One vector is turned by the same rotation once a step. Each row is the vector after some number of steps, and that number follows the row.
The counts run from 0 to 411.
[ 64 159 141 129 116  89 120 110 183  85 105 145 144 118 123 148 128 127
  98 153 170 127 136 193 178  94  83 122 118 134 111 142 111 137 134 163
 124 106 114 122 157 102 147  87 125 149  70 132 159  73 102 138 163 158
 122  98 128 120 126 122 162 129 133 155 148 151 139 132 119  92 125 134
 119]	278
[106 155 123 133 113 127  99 116 142 112 131 133 138 136 100  87  79  85
 107 129 145 149 154 128 206 116 118  88 103 133 137  97 131  93 100  75
 184 169 131 152 136  66 146 146  74 111 134 134 159  82  96  98 142 130
 142 143 161 124 143 134 161 168 117 162  69 136 140 139 140 136 120 155
 137]	39
[147 133 161 123 142  96  93 147 141 117 152 106  84 108 142  80 114 144
 101  98 151 119 137 158 121 138 135 101  98 157 180  84  84 143  92 122
  95 133 125 114 121 107 125 119 113  99 133 137 168  98 109 127 166 167
 134 170 117 125  84  63 137 175 141 115 161 129 143 103 133 130 108 125
 135]	137
[ 88 124 166 113 133  74 120 106 128 110  62 129 173 124 143 119 102 161
 134 150 115 112 152 157 127  95  99 129 118 145 151  77  88 127 110 168
 111  71 134 103 127 111 131 119 167 138 110  67 170  98 107 168 173 156
 119 126 129 138 139  75  87 158 150 103 160 113 135 111 133 101  96 130
 101]	192
[ 81 163 162 137 127  90  83 134 112 154 109 106 130 116 113 134  92 117
 132 109 140 134 163 143 185 110 102  65  91 164 138  94 141  99 132  81
 156 130 120 155 133  76 136 155  87 124 111 147 128  74 132 122 175 149
 105 110 148  94 126 140 142 114  90  94 108 144 130 139 139 114 102  97
 110]	387
[108 121 136 150  90 127 147 119 147 106  75 143 204 130 133 101 120  99
 111 185 127 155 133 129 167 147  64 111 155 142 139  69  80  80 121 137
 136 127 141  89 177  96 133 134 108 115 118 111 166 107 126 106 180 115
 176 114 107 121 108 125 135 141 144 158 115 118 141 149 112 122 140 167
 124]	272
[ 75 153 155 123 128 119 142 146 159 128  88 138 173 125  93 123  76 161
 112 136 112 163 146 134 214 128 108  94 128 158 122 112 109  77 148 124
 144 133 108 125 115 106 136 158  78 117  99 123 146  81 141 144 179 127
 115 129 130  76 133 124 135 156  99 135  88 130 113 154 124  98 160 109
 101]	27
[ 97 176 126 153 122  96 110 142 155 129 141  99  93 143  84 132 113  99
  55 153 137 147 145 153 205 112 119 109  98 135 146 143 114  81 123  82
 147 143 134 121 132  66 146 110 104  94 105 138 155  87 110 123 159 150
 148 126 156  80  90 135 158 108 112 139 112 161 120 121 116 124  99 125
 141]	302
[140 135 135 144 127 130 108 128 162 152  68 125 201 146 120 107  88 111
  95 184  90 132 146 115 159 135  82 100 159 132 123  84  95  68 130 113
 159 140 127  59 182  81 125 131 139 116 135 111 143 127 139  91 177 109
 149 129 130 115 122 112 125 106 133 140 101 110 123 134 154 110  97 155
 147]	268
[ 98 152 199 108 116 109 107 137 146 144  88 163 155 162 124 133  79 124
  85 138 100 130 126 152 191 111 115  83 122 123 123 145 104 116 141 146
 142  88 115 132 127 106 117 191 111 109 120 134 115  96 112 153 177 131
 117 132 121 110 121 141 161 116  77  86 127 144 104 108 152 129  63  83
 109]	228
[ 64 131 189 130 123  65 102 119 116 143  78 130 168 137 146 154 124 164
 139 141 152 111 143 160 159  93  95 107 113 167 132 101 120  99 129 152
 125  89 140 145 140 102 133 153 154 136  70  93 140  86 136 156 198 148
 131  77 129 114 121 112 133 123 104  91 137 124 116 110 120 108 107 121
 112]	189
[106 188 126 137 132  73 103 136 172 108 147  89 110 136  97 140  97 109
  63 130 134 144 141 168 168 109 111 104  88 119 142 151 119 104 102  96
 125 101 133 105 121  84 170  88 130 146  99 145 171  67  98 135 152 171
 111 153 147  92 103 117 138 123 140 144 130 143 109 103 143  92  87 119
 125]	301
[162 124 181 136 103 113  88 134 147 115 131 107 141 152 162 116  97 148
 136 113 135 121 138 115 103 163 135  86  98 121 167  79 119 135 101 130
 143  98 163 119 140 112 114 195 129 128 121 155 138  83 114 122 126 134
 137 167  98 129  99  90 140 139 132  77 123  91 139 105 145 134  47 144
 134]	145
[ 67 172 169 154 115 105 107 135  99 157 109 104 122 124 121 133 104 120
 126 134 132 146 147 126 194 131 127  77 110 156 166  92 104 103 146  90
 147 111 135 155 108  68 113 163 113 104  96 117  94  83 124 136 172 121
 124 131 149  83 126 106 124 125  78  96 113 150 116 143 112 144 106  88
 109]	391
[128 168 124 146 133 142  93 170 160 179  92 144 157 124 118 126  95 140
 136 123 135 159 143 131 204 160 107  81 138 174 158  85  83  74 143 105
 170 139 116 133 131  96 112 159 113 111 122 125 138 106 152 108 169  99
 135 149 148  83 138 121 159 120 131 111 119 120 111 125 171 166 123  84
 131]	66
[ 78 177 172 153  82  91 119 137 185 102 141 148 173 166 122 155 101 159
 115 137 149 153 130 148 175 141 104  76 115 106 169 141 154 103 129 126
 134 102 139 137 105 108 120 166 115 116  75 158 143  58 109 136 149 126
 114 147 115  89  97 131 147 129 111 135  98 120 107 132 109 129 102 112
 107]	309
[178 162 154 140 123 132  87 159 159 143 125 146 151 102 150 101  87 129
 152  96 130 149 128 156 160 173 106  82 134 149 152  59 100  96 106 108
 157 149 121 131 154 120 110 180  82 117 124 157 148  88 138  89 154 149
 137 151 123 118 114 127 181 131 132 109 107 115 129 113 161 129 126 122
 140]	63
[155 102 160  98 130 106 102  98 138  99 101 116 137 133 138  64  73 128
  97 171 124 102 132 125 112 109 124 125 117 123 135  57 124 139 112 123
 127 141 138 138 144  97 128 132 133 108 142  99 176 113  91 144 160 161
 166 142 131 158 130  76 100 191 149 135 119 137 144 120 111  89  99 188
 139]	199
[110 106 148  97 127 123 115  96 139 130  95 120 130 148  91  66  82 120
  78 172 133 110 150 127 162  83 146  97 105 142 104  91 109 131 134 120
 134 170 139 132 152  69 131 134 104 109 139  98 161 124 104 143 177 131
 173 105 145 140 125  74 117 177 107 139 111 133 140 133 103  94 106 162
 140]	198
[130 122 189 103 143  78  88 131 131 123  98 128 148 124 141  86  59 127
 110 142 124 135 129 111 136 136 122 108 137 169 128 105  92  83 127 118
 139 166  79 147 139 117 132 169 122  90 148 104 154 105 140 151 213 142
 167 113 128 138 112 108 134 156 102 130  82 133 142 117 137 110 116 156
 135]	206
[135 164 130 117 139  77  97 115 192  56 119 122 169 115 134 131 100 123
  77 149 123 105 141 180 132 106  87 120 111 117 128 116 112 112 101 139
 110 137 112 109 140 108 138  77 168 133 108 127 163  75  90 109 166 182
  89 141 139 136 128  94 119 145 148 136 131 131 138 116 130  72 113 119
 125]	281
[148 123 125 133 167 109 124 134 136 117 106  84 171  97 155 136 114 128
 145 132 121 162 142 129 143 177 113 115 153 139 144  63  93 121 121 121
 127  82 166 111 167  72 108 109 141 164  87 112 155 103 121 116  95 133
 112 134 104 125 121  37 117 155 185 124 103 110 145 129 152 118 113 117
  90]	91
[136 155 132 124 124  86 141 143 155  72 153 106 134 100 128 115 128 112
  98 131 132 160 121 163 126 163 107 135 135 147 161  98  69  91  83 145
 120 113 102  86 124 127 144 104 112 125 108 122 185  79 114 154 158 168
 151 153  96 121  85  86 144 168 154 151 116 157 133 116 131 102 151 149
  93]	296
[ 98  84 126 123 145 122 112 108 137 166  67 111 113 152  90 129 113 122
  90 123 142 113 154 145 180  77 143  95  92 174  94 101 104 125 143 132
 134 122 158 129 199  72 127 121 116 123 126 112 152 120 127 136 140 147
 175  89 141 124 107  87 146 120 119  99 133 117 133  92 140 105  93 142
 141]	178
[109 126  98 131 156 120 121 135 149 157 112  86 121 101 111  99 125 119
 127 105 173 144 169 136 181 109 107  90 102 192 127  63 119 119 142 106
 127 166 138 145 170  57 144 110  97 148 107 131 173 102 157  93 166 126
 133 109 153  97 121  86 152 141 145 145 108 116 152 149 143 123 155 137
 121]	97
[115 136 135 129 148  88 117 122 196 113 103 121 190 175 121 171  86 163
 116 158 146 149 126 125 196 113 124  97 130 117  82 141 150  80 125 119
 153 117 153 155 158  89 127 122 150 117  81 118 153  84 129 123 123 126
 128  99 157 121 133  95 144 108 141 155  82  96 114 110 142  97 100 122
 135]	3
[116 133  85 135 135 154 122 127 120 135  80 116 157 123 100 108 118 125
 127 164 136 141 157 136 202 126 121 111 118 158 147  50  71  97 107 104
 158 160 166 128 142  78 124 104 110 131 111  91 166 119 122 102 138 135
 165 129 161  93 160  69 123 175 158 134 126 120 152 141 132 133 130 128
 129]	357
[117 146 145 104 149 135  94 122 133 112 127 113  96  79 113  75 106 139
 115 139 158 115 154 135 147 134 139 112  94 185 162  78  81 131 133 105
 119 166  82 151 142  91 139 129 105 125 138 153 154  95 123 104 184 146
 139 140 111 107 118  47 127 183 130 132 109 149 170 136 122 110 133 159
 130]	117
[114 143 181 152 117 113 112 116 100 101  89 111 148 110 157 109 104 117
 143 129 113 132 135 125 126 153 107 104 135 124 200  46  95 124 104 108
 158  93 160 111 111 100 124 168 109 129 113 102 132  82  83 128 139 154
 107 169 127 125 137  90 103 196 121  87 139 128 144 144 118 132  80  98
  94]	393
[164  84 155 144 109  97  94 112 133 149  93 113 143 134 139  82  90 139
 133 140 146 111 148 147 120 118 116 100 104 151 132  49 119 101 109 122
 140 155 154 124 184  90 133 148 121 113 126 104 163 110 131 117 166 149
 189  90 129 163  89 116 137 119 120 126 131 103 137 103 122 100 102 183
 157]	183
[172 129 132 139 167 129  92 157 148 132  90 128 171 111 144 116 107 151
 117 146 121 142 125 119 176 166 127 101 153 186 138  50  74  88 130 102
 143 152 132 127 153  82  84 133 118 102  99 120 124 118 128  84 155 127
 130 121 132  97 134  48 135 136 110 120 118 109 158 131 142 134 122  99
 138]	86
[153 165 175 117 143  93  63 141 136 102 145 121 119  97 167 134  98 136
 129  98 156 111 131 167 134 150 135  81  82 140 151  96 116 138 101 121
 146 106 103 162 141 107 119 163 106 133 118 166 136  74 105 118 137 182
  96 155 121 154 139  82 152 147 131  89 113 128 145  87 159 110  80 100
 118]	405
[171 166 142 147 123 117  97 139 167 132 137 120 181 126 150 165  90 208
 170 126 159 129 126 170 150 158 101  92 105 120 137  89 131 106 104 129
 141 106 149 154 150 127 113 160 124 143  68 139 163  61 117 113 110 145
 112 149 127 110 127 108 155 126 153 114 116  83 105 108 148  99 114 133
 127]	347
[ 97 160 121 126 119 120 100 145 197 123 118 126 147 173  98 143  96 118
 113 119 153 147 135 128 205 136 138  70 110 130 124 154 143  97 124  91
 180 135 142 161 131  85 116 147 101 115  98 140 159  86 127 107 132 117
 126 148 159 111 143 130 167 130 138 152  67  99 133 106 156 147  78 122
 150]	325
[ 89 162 144 142 107  71 113 123 183 112 144 105 156 165 109 141  92 109
  93 124 119 128 149 140 181 127 102  79 104  84 145 144 156  98 112 101
 154 115 160 117 120  87 150 141 116 130  95 158 153  55  84 117 140 151
  88 147 147 117 107 150 137 125 109 132 104 127  97 128 133 100  84 108
 120]	305
[131 141 172 129 112 111 118 146 141 135 111 109 145 132 164 110 104 165
 168 111 161 133 143 103 104 183 139  93 119 135 184  84 108 122 109 143
 139  79 148 132 137 122 122 182 162 129 115 130 155  89 156 145 151 115
 145 176  86 128 106  67 127 153 172 100 118 103 143  88 147 143  95 153
 129]	149
[118 128 152 126 123  91  78 107 165 146 112 122 126 170 133 128 118 148
 110 137 164 107 138 129 165  98 145  74  85 133 126 138 141 145 123 110
 145 114 176 186 149  60 107 120 167 107  78 116 125  98 114 119 137 123
 143 112 162 138 116  89 141 116 135 119 128  96 123  78 135 144  57 110
 170]	162
[176 113 126 129 130 133 108 128 191  99  95 144 199 151 105 114  80 126
 102 169 115 136 141 136 164 145 126 110 131 127 103  79 115  77  99 118
 156 171 138  87 168 104 119 136 127 102 125 124 168 105  85  89 141 137
 153 128 144 128 140  98 142 150 133 143  92  96 144 115 131  89 113 149
 163]	1
[129 170 144 125 120 150 119 148 151  81 142 153 141 121 121  99 125 134
 103 156 134 160 126 164 158 163 116 113 133 143 182  86  48  97  98 140
 125 135 111  96 110 136 117 149  83 106 110 124 159  91 104 129 153 151
 153 184  99 101 115  76 162 186 136 127 127 138 135 121 129 145 139 113
 121]	315
